Each path below is one point turned by a fixed rotation once a step. After each direction that follows a path, write how fast that rotation turns it, in degrees each step (0 if it stays still).
Each turn is a multiple of 5 degrees from 10 to 175, or 0.
Each row of a path follows its step; steps can be skipped.

step 0: [-0.89  2.23  0.34 -0.60  0.30  3.19  0.21  0.94  0.73  1.65  0.51  0.19
 -0.68 -0.17 -1.61  1.09  0.66 -0.07  2.46  0.82 -0.09  3.89  2.07 -0.37
 -0.84  2.24 -1.43  0.79 -1.23  1.00 -1.30  0.45 -1.13  2.16  1.99]
step 1: [-3.16  0.62  1.59 -2.01  0.16 -1.12  0.49  1.44 -0.51  1.14 -1.54 -1.20
 -1.70 -0.10 -0.75  0.49 -0.33  4.18 -0.48  1.47  0.59  0.59  2.44 -0.11
  1.24 -0.79 -0.33 -1.56 -0.40  0.38 -1.87 -0.10 -1.69 -0.03  2.66]
step 2: [-1.35  2.74 -1.94 -0.18  0.93  0.30 -0.47  0.20 -0.89  1.68  0.63  0.91
  1.33  0.25 -1.24 -1.32 -0.89  1.11  0.50  1.13  2.45  3.61  2.12 -1.91
 -0.48 -0.76  1.05 -0.87  0.18  0.66 -1.86  3.22  0.02 -0.12 -0.36]
step 3: [-0.30  1.87  0.34  1.14 -0.14 -2.04  0.16 -2.36  2.09  2.39  0.87 -0.73
  0.60  0.25 -2.19 -1.40 -1.04  1.41 -1.07  0.82 -0.10  0.29  2.44  1.72
  1.58  0.57  1.21 -1.42 -2.42  0.60 -1.57  0.14 -1.00 -1.40  2.95]
step 4: [-1.18 -1.27 -1.57  0.10 -0.82 -0.70  2.37  0.54 -2.14  0.95  1.29 -0.05
 -0.08  0.93  0.14 -0.55 -3.08 -1.27 -0.69  1.02  3.39  1.35  1.02 -0.13
  0.60  1.60  3.36  0.51 -0.83 -0.29 -0.98  1.88 -0.95 -0.94  2.04]
step 5: [ 1.22 -0.54  0.35  1.60 -0.60 -2.21  1.21  0.37  1.72  0.46  0.82 -0.52
  2.64 -2.50 -1.05 -0.20  1.08  1.47 -1.79 -0.20  3.42 -0.09 -0.22  0.57
  0.87  2.00  0.33 -0.29  0.11  1.73 -1.30  1.74 -0.15 -3.34  1.31]
step 6: [ 1.09 -0.38 -1.99  1.16  0.61 -1.92  0.91  0.05  0.12 -0.47 -0.13 -0.51
  1.21 -1.44  0.67  0.48 -2.31 -0.61 -2.39 -2.83  1.98  2.09  1.45 -0.40
 -0.29  1.75  3.25 -0.72  0.23 -1.21  0.69 -2.03  1.76  0.40  1.95]
step 7: [-0.23 -0.51 -0.30  0.82  0.50  1.88  3.12 -0.46  1.68 -1.17 -0.55  0.56
  1.85 -0.28 -1.01  1.87  1.46 -0.22 -2.23 -1.72  0.86 -0.11 -1.06  2.84
 -1.13  2.49  2.55  0.32  1.09 -0.30 -2.04 -0.61 -1.56 -1.81 -0.11]
step 8: [ 0.21  0.10 -0.14  1.20 -1.62 -1.71  1.40  2.75  0.86 -0.04  0.00  0.98
 -0.97  0.61 -1.28  1.97  0.90  0.94 -0.99 -0.76  0.26  0.65 -1.28 -1.09
 -1.40  4.29  1.38 -0.17  2.33 -0.31  0.36 -1.98  2.32  1.40  1.41]
step 9: [-1.09  0.52  1.99 -0.31  1.12  0.04  2.63 -0.06  2.37 -1.66 -0.37 -1.04
 -0.43 -1.05 -0.38  1.50  0.25  2.82 -2.62 -0.02  0.20  0.40 -0.18 -0.07
 -1.84 -0.32  2.50  0.04  2.80 -2.31  0.52  0.32  0.65  0.27 -2.91]
Speeds:
[ 0.52 -0.36 -0.48  0.02 -0.45  0.31 -0.37  0.41  0.61  0.26  0.66 -0.29
  0.46  0.04  1.06 -1.09  0.07  0.03  0.33  0.69  0.55 -1.11  0.61  0.09
 -0.17 -0.13  0.92 -0.36 -0.39  0.10 -0.06  0.02 -0.06 -0.03  0.15]  40
[-0.50 -0.67 -0.86 -0.45  0.25  0.49  0.48 -0.17 -1.29 -0.24 -0.09  0.63
  0.18  0.59 -0.08 -0.66  0.53  0.47  0.00  0.00  0.39 -0.40 -0.09  0.65
  0.24 -0.03 -0.19 -0.13  1.10  0.58 -0.42  0.10  0.14 -0.42 -0.16]  130
[-0.08  0.33 -0.32 -0.44 -0.07  0.85 -0.15  1.02  0.27 -0.05 -0.88 -0.31
  0.14 -0.32 -0.02  0.55  1.00  0.43  0.53 -0.75 -0.09  0.03  0.22 -0.01
 -0.48  0.27  0.34 -0.52  0.37 -0.32 -0.57 -0.89 -0.35  0.80 -0.03]  45
[ 0.45  1.27  0.01 -0.01  0.52  0.70  0.46  0.85  0.44  0.27  0.34 -0.06
  0.68  0.13  0.08 -0.52  0.31 -0.74 -0.06  0.08 -0.15  0.26 -0.83 -0.18
 -0.18  0.23 -0.52  0.38  0.20  0.48 -0.40  0.52 -0.50 -0.87 -0.38]  145
[ 0.05  0.05  0.37  0.20 -0.36 -0.03  0.33 -0.45  0.90 -0.23 -0.62  0.05
 -0.05 -0.62 -0.15  0.28  0.38  0.46 -0.79  0.60 -0.36 -0.80 -0.22  0.55
  0.87 -0.58 -0.38 -0.90  0.17  0.39 -0.16 -0.21 -1.02 -0.53  0.09]  170
[ 0.60 -0.06  0.10 -0.93 -0.25 -1.21  0.42 -0.06  0.18  0.31 -0.41  1.16
 -0.31 -0.02  0.67 -0.79  0.59  0.26  0.38 -0.32 -0.61  0.49 -0.04  0.00
 -0.40  0.01  0.05  0.22 -0.06 -0.56  0.03 -0.17 -0.44 -0.55  0.61]  155
